In the rows, zero is written as 128.
Each path below is one point turned by a fixed rotation once a step. After each direction that follows a path, write how fast that rotation turns it, in degrees per step (0 if it stays still).
Each turn is a multiple of 5 degrees from 10 to 175, or 0.
Rotation 1:
[133 127 116 130 119 134 122 137 122 116 117 139 128  97 131 118 139 123
 117 123 134 135 132 130 128]
[124 131 115 125 116 129 119 133 132 127 113 133 132 104 136 125 138 123
 123 142 144 128 146 123 118]
[137 110 122 134 114 129 117 134 126 117 117 133 133 100 135 118 133 123
 130 137 128 128 135 125 130]
[132 130 116 128 123 133 125 135 122 120 117 138 128  97 129 120 140 121
 118 125 143 136 136 127 122]
[125 129 116 127 114 135 114 135 133 126 114 135 134 107 139 122 136 125
 126 143 136 124 147 125 124]
[137 114 122 133 113 120 116 134 124 115 118 134 131  99 132 118 135 122
 124 134 131 132 131 129 127]
[133 126 117 126 126 140 128 131 125 123 113 137 131 101 130 123 137 123
 120 130 146 135 142 123 117]
[124 130 116 130 113 134 114 137 131 122 114 134 133 103 142 121 135 125
 127 139 127 122 142 127 129]
[135 117 122 129 115 118 118 132 124 118 117 133 129 101 129 118 139 119
 117 135 140 134 133 127 121]
[133 123 118 129 125 148 125 135 128 123 112 136 133 101 134 123 137 125
 129 131 139 133 144 121 120]
[125 133 114 129 112 126 113 140 125 118 115 136 130 100 139 118 135 123
 120 133 128 125 137 130 133]
[135 117 122 126 116 124 119 129 127 123 116 133 133 103 128 124 139 120
 118 141 145 133 138 122 117]
[134 119 119 134 121 146 121 136 126 121 113 136 133  98 137 119 135 125
 133 128 129 131 141 125 128]
[126 133 116 126 114 121 119 136 124 117 118 137 128  98 135 118 137 123
 115 133 138 127 137 132 128]
[133 116 121 126 115 132 118 130 133 126 113 134 136 106 132 125 137 122
 125 143 141 130 142 121 119]
[134 120 120 137 119 137 119 138 124 116 117 139 130  98 135 118 136 124
 129 123 127 134 137 128 130]
[125 134 115 125 120 126 123 135 123 120 119 134 129 100 133 120 137 122
 113 135 146 128 141 128 121]
[127 132 125 125 121 124 121 127 134 133 129 128 130 131 128 130 132 129
 125 132 127 129 127 129 129]  115
Rotation 2:
[137 126 143 130 124 130 138 134 120 130 134 117 112 146 123 125 112 117
 132 137 119 129 109 135 126]
[141 130 139 130 128 126 137 140 115 128 136 122 125 144 116 119 124 123
 140 129 121 130 118 152 122]
[146 118 134 135 127 130 140 139 114 138 143 134 129 131 118 109 120 131
 136 122 120 134 117 141 120]
[136 118 136 127 127 131 150 127 120 129 139 130 118 130 120 105 113 122
 130 112 124 130 121 133 124]
[132 125 137 117 123 128 146 128 110 135 139 125 126 137 116 120 112 109
 129 116 130 125 128 134 118]
[138 120 138 129 122 130 138 128 113 144 141 120 122 136 123 133 113 110
 125 130 117 125 118 132 115]
[142 123 139 132 129 123 138 134 120 130 135 113 109 136 125 129 118 116
 131 125 115 127 114 146 115]
[146 126 128 129 130 121 139 139 109 134 131 122 127 131 115 120 119 130
 133 121 123 126 114 153 120]
[144 118 129 128 126 125 143 134 112 136 133 131 122 127 117 112 106 132
 127 124 125 130 109 135 126]
[132 124 135 121 124 126 144 125 114 126 133 127 115 140 118 111 104 118
 134 123 135 131 115 133 128]
[134 127 140 122 119 130 141 128 110 140 143 122 126 150 117 124 115 114
 137 131 132 130 123 137 124]
[146 120 143 132 123 137 139 130 119 142 146 119 120 142 123 126 121 121
 135 130 115 130 116 135 122]
[147 124 140 130 130 130 146 138 120 125 138 116 117 136 122 115 129 122
 134 116 116 128 121 144 118]
[144 125 134 125 127 127 146 142 110 132 136 129 133 126 114 115 117 124
 127 115 118 125 123 138 117]
[134 117 134 128 124 125 143 133 116 133 137 134 119 128 121 116 100 117
 123 123 120 129 117 130 120]
[128 126 135 122 123 121 141 125 118 130 136 123 114 138 121 125 103 107
 132 122 129 131 122 142 119]
[142 125 135 128 123 125 136 126 110 149 139 119 124 137 119 133 115 119
 137 129 125 131 118 145 119]
[128 127 135 134 131 126 129 127 124 127 128 131 126 124 126 130 129 127
 133 126 133 121 126 126 128]  0
[130 123 128 132 127 131 127 128 128 135 131 132 128 125 131 129 125 131
 125 133 124 129 124 121 129]  125
[124 127 125 129 127 126 125 124 129 130 130 136 128 126 129 123 122 129
 133 126 132 134 130 132 128]  60
Rotation 3:
[112 140 142 130 123 126 136 142 123 129 123 131 147 142 130 116 142 118
 134 131 115 111 122 130 124]
[115 140 130 130 134 134 142 141 124 126 103 123 133 145 130 123 141 112
 122 135 122 116 125 121 127]
[123 135 138 124 138 112 144 122 119 126 106 124 134 138 130 120 150 116
 123 132 119 118 122 121 140]
[114 138 132 128 132 119 138 122 128 124 100 119 130 123 137 112 136 126
 137 137 121 106 118 134 129]
[119 130 141 132 129 123 131 139 128 130 106 119 138 132 138 110 126 119
 141 130 126 121 106 126 144]
[116 138 130 136 134 114 132 142 118 124 123 130 146 134 135 116 132 112
 135 135 112 120 110 129 125]
[114 139 134 135 140 137 137 134 111 121 114 126 140 134 139 119 138 105
 125 133 127 121 122 130 125]
[115 132 148 125 127 127 141 124 121 126 118 130 145 137 132 116 149 114
 128 130 122 114 130 130 134]
[114 137 133 127 124 127 143 135 134 126 103 125 132 140 127 118 140 123
 133 137 118 105 125 126 127]
[122 135 133 130 138 115 139 136 127 126 102 123 129 141 134 120 137 119
 128 132 124 120 111 119 145]
[119 142 129 133 141 104 135 124 118 123 113 123 136 124 140 115 137 121
 133 136 119 115 113 131 129]
[116 137 140 132 134 134 132 133 119 125 110 116 139 125 142 107 131 115
 135 134 131 119 112 138 131]
[115 130 146 130 122 122 133 140 119 129 120 126 149 138 131 112 136 112
 139 130 115 120 117 128 132]
[112 140 125 134 132 131 141 142 120 121 109 129 137 142 129 122 139 109
 128 138 116 114 125 123 120]
[120 133 136 127 140 127 144 123 118 122 108 128 134 141 134 123 147 110
 121 132 124 118 124 121 144]
[117 137 137 127 131 114 144 119 129 124 110 127 134 131 137 116 145 128
 133 135 120 103 123 133 133]
[117 139 136 130 133 126 135 141 131 129  99 117 130 136 136 113 129 127
 135 133 128 115 109 129 138]
[126 133 130 129 131 127 123 131 131 123 124 128 133 126 129 134 130 131
 132 124 127 131 135 128 130]  0
[127 129 126 129 131 139 128 131 129 127 121 124 123 128 130 129 124 126
 126 129 134 129 127 128 129]  145
[128 132 133 127 124 131 126 132 122 133 129 126 132 128 124 127 130 125
 123 126 128 132 130 130 121]  60
[132 130 128 126 126 121 125 127 128 131 120 122 125 122 127 125 125 131
 129 128 128 132 124 129 128]  55
Rotation 4:
[122 113 134 139 138 136 113 119 136 111 126 130 128 133 128 110 128 113
 124 124 140 120 135 130 126]
[121 113 138 128 133 136 120 114 139 113 110 128 124 137 124 108 123 120
 125 123 128 122 130 130 125]
[123 108 132 123 128 129 116 127 140 121 117 131 123 130 127 108 124 115
 119 119 140 119 120 133 125]
[126 118 129 125 142 123 114 122 134 117 109 130 123 130 130 103 131 126
 122 117 137 122 127 138 127]
[133 109 130 127 141 136 118 119 125 115 116 136 125 129 126 117 133 124
 118 114 137 114 123 132 130]
[123 115 137 137 141 129 118 117 129 110 121 139 124 124 130 110 132 118
 125 124 143 117 134 128 128]
[122 113 139 128 131 131 125 109 132 113 108 137 120 126 123 113 126 119
 128 121 131 118 130 126 126]
[121 108 134 122 130 123 120 120 139 121 116 138 121 121 125 114 127 114
 123 118 142 118 120 127 123]
[125 117 125 119 141 117 121 114 135 120 110 136 121 125 133 111 134 122
 128 112 138 122 127 133 125]
[134 106 126 120 144 130 120 109 130 119 119 140 126 125 127 122 134 119
 124 111 138 115 124 130 124]
[125 114 130 134 145 124 121 111 136 114 127 137 125 126 132 116 131 113
 129 121 142 119 135 127 125]
[122 111 134 124 137 131 124 102 141 115 116 133 124 130 127 120 126 114
 132 119 130 121 135 124 122]
[120 108 131 121 132 126 120 118 149 122 122 133 125 125 130 117 124 107
 127 118 139 121 126 127 122]
[125 118 122 117 142 122 117 113 144 122 116 128 126 132 133 112 129 121
 132 112 133 126 129 136 121]
[132 106 123 120 145 138 115 113 139 121 122 132 132 131 131 121 130 116
 124 111 134 117 126 132 125]
[125 114 129 134 147 131 113 114 140 114 128 129 132 134 133 111 130 114
 129 121 138 122 137 133 124]
[123 112 134 127 136 140 119 109 141 113 116 128 127 137 124 114 124 116
 127 121 127 123 134 130 125]
[130 129 128 123 130 131 130 121 126 127 120 126 127 131 125 129 128 133
 130 127 119 129 129 128 129]  145
[127 127 133 137 129 133 130 123 125 123 132 129 129 129 126 130 127 125
 129 133 127 127 134 124 129]  70
[128 128 132 130 126 124 131 129 121 126 123 134 123 122 126 126 130 132
 126 128 131 125 126 127 130]  20
[122 128 126 130 131 132 126 131 131 125 125 132 130 127 128 131 130 133
 132 130 127 125 124 128 119]  0
Rotation 5:
[141 121 111 122 139 130 137 115 110 109 109 131 120 133 135 128 128 130
 124 130 145 134 118 134 132]
[130 125 115 138 140 142 133 123 116 111 130 143 113 131 125 126 131 119
 130 130 150 142 117 134 129]
[134 126 120 130 121 137 146 117 107 121 125 138 120 123 125 126 123 115
 127 119 154 126 127 137 125]
[133 126 120 111 136 127 132 115 111 116 116 148 118 123 115 118 126 124
 129 128 143 135 117 137 129]
[142 121 117 125 137 134 140 122 126 106 113 139 123 138 121 130 132 126
 128 134 150 133 131 138 137]
[118 122 114 129 133 144 138 126 119 111 120 134 119 124 114 132 136 120
 140 121 151 136 119 137 127]
[129 129 128 122 133 143 146 125 110 126 116 146 123 127 117 116 125 116
 138 123 152 131 136 127 124]
[144 124 127 110 136 129 138 122 120 113 102 137 122 121 119 129 136 116
 136 126 141 126 120 132 121]
[138 128 108 122 142 133 142 130 123 111 122 133 120 139 113 128 139 115
 141 136 143 135 130 123 135]
[125 123 116 126 133 142 142 127 106 120 114 121 123 131 126 134 132 119
 145 123 151 130 124 121 129]
[134 131 128 121 145 142 137 129 110 124 119 142 118 124 128 117 133 111
 135 128 143 138 117 117 120]
[152 127 117 122 136 130 147 121 119 116 113 132 119 128 130 126 131 106
 129 129 141 122 124 124 123]
[135 131 102 123 140 125 132 120 108 112 127 128 112 134 121 130 134 118
 140 129 139 135 118 123 132]
[136 126 121 131 138 140 138 122 100 125 122 128 123 137 137 124 128 122
 132 130 157 136 126 125 134]
[135 127 120 124 137 141 140 120 111 116 121 136 117 114 133 122 131 113
 118 125 145 138 106 131 121]
[142 129 109 127 134 128 148 115 116 112 128 144 111 131 123 120 123 115
 123 126 138 128 130 130 125]
[136 124 114 127 131 126 126 110 104 110 118 135 119 132 123 135 126 127
 138 123 148 130 119 141 134]
[127 136 130 126 124 131 123 129 129 120 127 126 129 129 128 130 123 125
 124 125 127 128 131 125 130]  0
[134 128 130 132 127 130 130 132 136 125 130 127 128 125 128 130 134 123
 124 132 130 129 124 130 128]  110
[125 128 124 124 129 129 128 130 129 128 127 122 131 132 128 129 131 134
 125 133 132 133 126 127 136]  85
Rotation 6:
[126 136 122 138 132 125 111 129 126 129 133 134 128 133 107 108 126 140
 139 125 116 108 122 121 125]
[127 129 131 134 134 135 103 119 116 123 141 139 116 133 121 113 138 136
 143 122 116 121 120 126 133]
[138 128 130 112 136 128 112 115 119 127 129 133 114 134 113 114 122 131
 142 129 107 116 122 127 131]
[124 126 121 127 138 119 106 117 115 128 124 131 135 135 106 114 124 131
 135 128 113 122 128 110 127]
[129 129 123 135 131 123 102 130 122 121 136 138 127 122 113 108 117 134
 140 122 120 119 120 126 129]
[120 137 119 125 140 136 114 121 115 133 137 141 111 129 117 109 134 138
 142 124 115 124 123 125 130]
[132 131 132 122 134 122 115 115 122 129 132 131 120 140 109 113 131 136
 140 127 115 105 122 123 133]
[127 119 131 131 132 124  98 120 115 123 130 134 126 137 117 122 126 136
 140 130 107 122 122 121 124]
[135 131 117 122 136 131 104 121 117 123 135 141 128 126 112 109 114 128
 143 123 114 125 129 130 133]
[122 137 119 128 135 128 117 122 120 128 129 132 119 131 105 103 129 132
 139 122 114 125 120 114 125]
[123 126 134 128 136 118 107 121 120 122 136 134 120 128 112 113 131 141
 137 120 124 113 117 125 138]
[125 128 125 122 136 128 105 122 115 133 131 141 121 133 120 119 123 146
 143 132 109 118 124 128 123]
[132 134 119 128 135 134 109 118 120 125 134 137 130 141 110 110 127 126
 143 126 115 113 135 121 133]
[130 126 130 135 132 129 109 123 119 120 133 131 120 131 112 107 125 126
 138 122 109 125 114 118 122]
[125 124 125 116 139 122 107 116 113 126 133 137 120 121 114 113 124 135
 137 121 121 130 120 126 139]
[124 133 119 120 136 120 114 125 122 137 126 134 124 130 109 112 119 145
 140 131 113 115 125 120 124]
[123 128 124 141 133 128 102 124 119 124 138 138 129 139 112 114 135 136
 141 123 121 112 126 121 130]
[128 132 125 128 128 127 135 126 130 131 124 124 130 134 122 126 130 125
 127 130 127 123 131 122 127]  115
[126 124 127 125 128 122 123 128 127 131 124 128 135 129 129 134 123 132
 128 132 127 126 132 127 126]  90
